In the rows, 128 means zero.
Each path is a new rotation, seen through one point. The rows after it are directions, each followed by how far the rotation turns it, in deg/step (0 if it stays put).
Each turn is a multiple of 5 degrees from 10 to 175, or 0.
Each row of a path follows its step; steps can be skipped.
Rotation 1:
step 0: [140 122 116 130 126 120 133 123 113 116 128 126 147 140 115 128 138 133
 133 127 121 128 123 123 133 114 136 143 123 121 120]
step 1: [145 127 124 118 140 124 119 137 129 130 126 118 142 136 129 154 130 124
 123 128 135 120 120 122 126 116 132 121 121 122 126]
step 2: [123 126 121 132 123 127 120 118 130 141 145 136 133 152 117 140 124 129
 124 126 149 133 124 125 122 118 130 126 121 132 130]
step 3: [136 118 128 125 129 110 134 118 123 141 139 145 130 130 128 138 130 117
 121 115 122 129 111 143 121 133 121 127 127 126 120]
step 4: [133 134 116 126 139 119 128 117 114 117 119 139 133 145 116 128 137 135
 133 127 122 128 123 148 138 127 128 122 118 129 128]
step 5: [133 128 113 125 133 116 115 124 132 118 131 120 142 134 134 148 131 130
 139 124 116 124 122 131 128 114 133 143 130 133 122]
step 6: [144 118 118 132 130 138 130 126 122 129 140 117 138 147 116 138 134 123
 115 134 133 127 123 125 126 117 141 126 128 133 118]
step 7: [127 121 135 118 132 116 126 126 121 151 132 144 141 142 122 145 131 127
 127 130 133 123 119 116 128 123 130 129 123 117 122]
step 8: [134 131 123 119 123 113 126 125 121 124 138 141 129 141 125 135 124 124
 121 129 136 138 112 146 125 120 119 120 114 130 142]
step 9: [133 127 109 142 139 113 122 118 126 126 127 139 132 130 117 135 125 136
 134 114 128 124 117 145 118 128 129 139 129 126 119]
Directions:
[128 131 129 125 123 128 127 125 125 130 128 138 123 128 130 126 131 123
 129 133 126 129 126 128 126 127 130 127 130 126 128] : 80
[124 130 127 132 129 126 129 131 127 128 130 135 128 126 127 126 123 128
 124 124 122 124 131 133 129 125 124 126 126 131 128] : 70
[122 125 127 125 129 129 127 128 124 127 128 124 131 128 128 128 129 127
 129 135 122 127 127 130 133 127 132 129 132 134 125] : 60
[125 131 132 129 126 123 127 130 126 134 133 126 127 127 127 128 123 125
 126 129 135 128 126 127 132 131 129 125 125 129 126] : 70
Rotation 2:
step 0: [129 130 132 134 133 128 138 133 127 128 110 122 118 142 132 126 129 120
 113 121 137 120 140 129 133 137 119 117 119 128 131]
step 1: [124 124 129 126 135 118 123 126 130 124 117 133 141 129 128 128 134 138
 122 132 135 125 130 130 125 140 133 138 146 107 121]
step 2: [122 130 130 119 119 141 129 128 135 134 127 124 129 126 106 134 117 116
 121 139 132 128 125 132 120 122 139 138 134 136 126]
step 3: [120 115 120 130 132 135 127 133 127 137 130 130 118 129 126 124 119 140
 113 116 116 124 129 118 124 122 114 128 127 130 142]
step 4: [126 128 129 142 136 111 126 137 134 129 145 129 127 136 120 119 131 133
 143 128 133 129 117 123 121 124 125 132 127 117 120]
step 5: [141 134 133 114 117 127 135 134 120 128 137 120 120 135 127 110 129 114
 125 134 140 124 129 131 140 128 128 125 134 133 131]
step 6: [131 126 124 119 133 125 131 130 120 126 129 129 124 125 136 141 149 137
 123 136 112 121 135 133 130 125 128 130 138 120 142]
step 7: [121 137 128 140 134 139 132 136 135 130 133 134 128 133 124 147 136 115
 139 125 132 118 134 131 116 132 136 125 128 133 120]
step 8: [123 125 131 122 128 136 137 123 142 127 121 124 136 142 139 121 117 124
 117 118 136 123 139 119 131 133 118 117 131 123 131]
step 9: [130 122 129 129 127 115 125 115 135 127 115 134 133 139 117 125 130 136
 126 136 127 128 122 132 118 123 138 136 128 107 135]
Directions:
[126 128 132 126 127 131 135 123 125 129 129 125 122 129 131 127 125 122
 129 129 127 127 123 127 124 132 126 130 129 130 124] : 135
[128 123 130 136 123 125 132 128 129 130 130 129 132 127 132 123 130 126
 124 131 132 131 131 127 128 128 128 126 129 126 125] : 95
[125 131 128 129 129 123 125 126 127 132 131 129 131 128 130 123 120 127
 126 125 126 127 126 131 123 123 131 128 128 129 132] : 55
[129 128 128 125 128 129 125 129 129 134 129 128 128 130 124 128 132 121
 127 125 131 129 129 132 128 124 129 130 121 130 122] : 140
[126 126 126 128 132 126 130 125 123 128 125 137 127 127 129 128 134 131
 127 127 130 128 125 129 123 126 124 131 125 126 130] : 130
Rotation 3:
step 0: [125 134 124 139 138 130 132 135 129 145 124 150 139 128 132 146 118 137
 126 132 126 123 125 134 131 128 133 129 114 124 133]
step 1: [139 141 115 128 126 150 128 124 128 138 136 126 132 128 143 133 129 120
 117 129 118 128 134 125 129 127 129 143 121 133 138]
step 2: [129 128 126 111 137 140 131 129 132 129 124 136 139 120 132 117 138 117
 126 121 105 134 121 123 123 129 128 119 132 137 128]
step 3: [127 137 137 120 129 130 131 127 133 126 139 139 122 111 129 128 129 128
 127 129 140 127 125 120 109 122 118 117 143 143 132]
step 4: [123 121 122 136 117 140 133 115 125 127 133 144 127 131 124 133 138 127
 139 120 143 128 140 123 119 133 124 116 131 124 115]
step 5: [110 125 126 135 127 134 134 127 124 146 130 120 127 130 122 124 133 115
 119 116 142 125 127 137 134 120 116 123 125 114 130]
step 6: [136 124 134 134 147 130 131 128 118 136 139 115 131 122 130 130 125 130
 126 125 119 108 128 137 127 134 113 128 121 117 116]
step 7: [144 130 127 127 134 128 125 133 139 134 126 125 105 124 118 130 149 134
 127 122 115 117 132 136 128 133 124 139 130 127 130]
step 8: [130 122 118 123 133 119 133 139 119 116 113 145 114 122 130 123 132 127
 114 120 127 115 131 131 124 125 139 128 124 139 124]
step 9: [125 129 139 122 119 124 124 117 126 128 123 131 123 122 130 127 121 130
 107 118 137 133 136 114 124 124 131 145 125 135 112]
Directions:
[124 127 131 127 129 126 126 128 132 126 126 122 135 126 130 127 128 131
 126 124 126 127 126 127 129 130 120 128 128 132 126] : 100
[127 133 132 125 127 125 124 126 127 123 129 133 131 131 126 128 128 125
 130 123 129 124 131 127 129 122 130 128 133 128 126] : 65
[132 129 124 126 127 132 126 129 131 130 125 131 130 127 126 131 122 122
 130 131 128 130 126 122 131 125 124 126 127 131 127] : 35
[124 121 127 134 125 125 124 129 130 131 132 130 130 131 127 127 126 130
 127 128 130 131 129 125 124 122 126 128 127 125 126] : 65
[128 129 127 126 130 130 126 127 124 132 129 124 129 128 136 129 128 126
 125 127 127 131 126 127 134 127 130 128 134 123 123] : 85
